In the data rows, the value 128 means zero.
Every row has a hidden score from 0 to 30. What is each row's score? 15 is about the middle. The score is a weighted sum of the row's numbers plus the product of two more (or one squared), each taken from its middle value.
[ 93 114 161 152 112 160  95 138 118 148 109 105 142 131 107 162]: 10
[116  97 175 160 121 182  86 159 135 170 105 111 110 172 106 107]: 16
[140 106 152 139 137 117 114 167 125 123 117 134  89 190 103 119]: 25
[104  83 169 191 134 134  93 143 108 158 123 123 135 144  99 157]: 11
[135 103 148 148 142  91 114 136 118 126 129 164 137 124 144 158]: 15
[137 154  83 102 135  99 171  99 126  94 151 154 154  93 124 141]: 11
[143 184  71  64 126 129 168  97 126  98 138 118 163 106  90 127]: 16
[130 122 128 135 130 124 127 120 127 132 139 136 130 124 142 156]: 11
[144 165  80  92 130 107 157  95 129  90 158 134 138 135 133 142]: 11
[184 149  88  97 155  70 183 112 139  81 145 150 132 177 120 112]: 18
[151 173  74  84 134  94 193  96 131 100 149 145 180  85 122 129]: 12
[ 89 106 160 149 116 153 100 144 110 145 104 101 146 108  81 180]: 21
[148 156  86  98 129 115 164 104 131 110 155 132 136 132 136 131]: 14
[ 88 108 159 163 107 159  84 133 123 181 118 112 134 137 117 152]: 7
[143 147 110 107 133 130 155 114 131 117 142 139 128 159 122 127]: 11
[160 182  83  90 128 118 178 100 134  91 144 125 170 134 111  99]: 15
[147 146 103 107 134 138 151 125 134 122 136 124 126 164 118 114]: 18
[ 79 111 151 151 111 157 103 135 120 153 117  96 151  95  77 170]: 25
[114 159  95 121  96 181 133  99 144 147 146 118 129 128 181  88]: 12
[ 91 100 170 166 116 153  84 142 119 153 115 117 124 161 115 135]: 8
[138  59 169 163 135  63 108 172 147 120  98 152 106 126 173 101]: 24
[135 143 127 103 125 138 125 132 132 124 124 110 136 134 126 155]: 15
[ 79 116 165 147 120 158  93 135 111 159 112  97 153 112  90 179]: 7
[135 158  87  91 113 158 140 103 136 127 132 116 139 133 154 104]: 17
[116 107 164 148 128 150  84 153 114 147 100 104 139 162 101 133]: 15
[118 109 162 158 138 140  93 157 115 154 113 117 110 181 107 116]: 16
[ 95 111 156 152 118 158 100 132 112 166 112 108 159  96  80 166]: 10
[ 91 105 156 150 117 155  94 143 114 147 105  96 150  97  76 182]: 21
[104 110 152 151 113 165  89 144 130 160 113 117 118 152 148 125]: 14
[ 77 105 145 157 120 150 108 131 113 159 117 109 153 100  83 171]: 13
[145 159 100  98 121 132 143 103 131 123 135 114 144 133 114 143]: 13
[ 38 130 124 179  78 219  87  65 180 220 151 131  21  11 200   0]: 12
[184 142 102 101 149  93 158 140 140  93 132 144 117 166 130 108]: 24
[132 149 109 110 129 125 148 114 129 118 133 131 157 115 129 135]: 11
[184 151  86  90 147  66 179 119 134  80 150 156 124 142 154 112]: 19
[119 113 150 144 136 143 104 152 111 128 116 118 119 164 116 140]: 14
[144 168  64  90 135 103 195  83 133  97 154 142 159  91 130 127]: 13
[147  89 167 159 142 108  96 168 129 126 106 138  86 169 173 101]: 24
[ 78 108 152 149 113 148 112 139 112 149 106 106 145  87  79 172]: 25
[150 171  66  83 140  89 180  82 131  93 152 149 164  84 111 124]: 12
[156 169  88  69 131 115 170 108 136  96 151 128 155 136 121 128]: 16
[148 167  75  86 129  99 181  83 129  99 154 141 157  86 141 129]: 10
[114  76 171 165 134 125  89 167 108 152 101 130 117 169 111 146]: 14
[155 166  81  75 132 107 165 108 142 102 145 133 144 131 136 125]: 16
[112 113 147 160  96 162  94 120 151 171 125 128  70  80 203  57]: 19
[142  50 181 184 148  21 121 165 125  99 129 205  22  41 219  16]: 28
[154 128 118 120 133  95 144 129 133 110 132 145 127 127 167 123]: 17
[101 105 159 149 125 141 101 136 117 152 113 117 148 132  90 161]: 9
[130 122 137 135 128 135 125 133 119 121 123 121 145 152  89 134]: 21
[162 159  86  85 136  96 183 116 135 102 151 135 141 141 137 131]: 18
[145 157  87  92 128 116 172  92 132 117 140 146 140 125 144 127]: 8
[ 91 103 159 150 127 141  97 148 107 146 118 106 153 107  74 182]: 18
[149 171  68  92 120 134 165  95 141  97 145 116 146 130 121 126]: 19
[138 161 105 100 118 148 137 115 136 123 132 115 118 154 127 141]: 13
[135 135 114 103 128 135 137 127 132 114 127 107 131 146 122 153]: 21
[134  68 165 175 141  51 117 156 129 120 120 156  83  89 199  93]: 20
[ 88 109 149 143 118 139 112 133 113 143 111 112 160 105  69 169]: 22
[152 157  88  93 132 111 169 103 134  98 142 146 148 118 147 125]: 12
[116  92 163 147 131 112  90 152 120 140 109 128 130 128 136 150]: 15
[127 110 151 157 143 120 118 146 120 132 126 136 124 139 135 151]: 14
[146 175  73  79 136  82 197  98 128  84 157 147 156 101 126 125]: 15
[ 39 110 141 201  55 255  72  82 144 224 153 116  24  30 203   1]: 8
[141 174  70  70 121 135 177  89 134 116 135 114 168 115 109 130]: 13
[129  80 167 175 140  74 112 142 116 121 133 172  44  75 212  81]: 14
[ 78 112 160 142 107 156  94 138 102 147 114 103 149  94  79 164]: 23
[128 149 111 120 116 157 126 119 141 137 140 114 121 152 144 138]: 14
[143 195  87  70 125 140 162  96 131 111 141 109 162 114  86 128]: 11
[130 105 157 148 129 131  87 164 135 133 112 125  95 167 150 138]: 21
[115  95 148 170 121 115 111 116 132 146 143 148 102  87 203  79]: 11
[163 168  95  81 137 104 162 113 133  95 155 135 113 145 152 142]: 13
[107  99 172 162 126 139  92 143 113 143 116 116 137 138  94 172]: 12
[154 107 148 125 139 103 122 154 141 104 106 137 108 144 167 137]: 20
[110 102 168 175 128 149  92 143 131 145 123 156  80 163 167  78]: 9
[173 134 109 118 158  71 169 124 132  95 149 153 121 123 180 120]: 21
[103 153 115 109 110 208 116 108 146 163 133 106  96 177 137 125]: 9
[ 92 106 151 154 127 150 114 140 104 145 116 116 135 135 102 168]: 12
[178 151  99  94 144 115 148 132 138 104 141 133 112 163 122 142]: 23
[ 89 114 149 146 117 147 113 133 109 151 116 101 159  98  73 163]: 21
[123 136 118 126 123 154 130 108 126 139 131 127 139 144 137 115]: 9
[ 92 107 156 149 114 155  97 138 115 148 109 103 146 119  76 164]: 21
[103 104 163 159 121 168  85 138 131 150 114 121 103 169 139 125]: 9
[151 158  85 102 132  90 176 116 130  93 157 153 137 120 152 138]: 14
[155 163 102 109 132 105 157 111 122  92 146 136 144 116 155 130]: 12
[156 133 117 116 146 103 141 141 130  90 135 139 107 166 137 112]: 20
[140 158  97  89 127 104 178  94 128 103 149 150 149  99 143 128]: 8
[152 137 108 110 141  89 156 123 123 109 138 146 122 119 163 138]: 16
[102  97 161 160 127 146  90 145 110 153 111 115 141 141  96 161]: 11
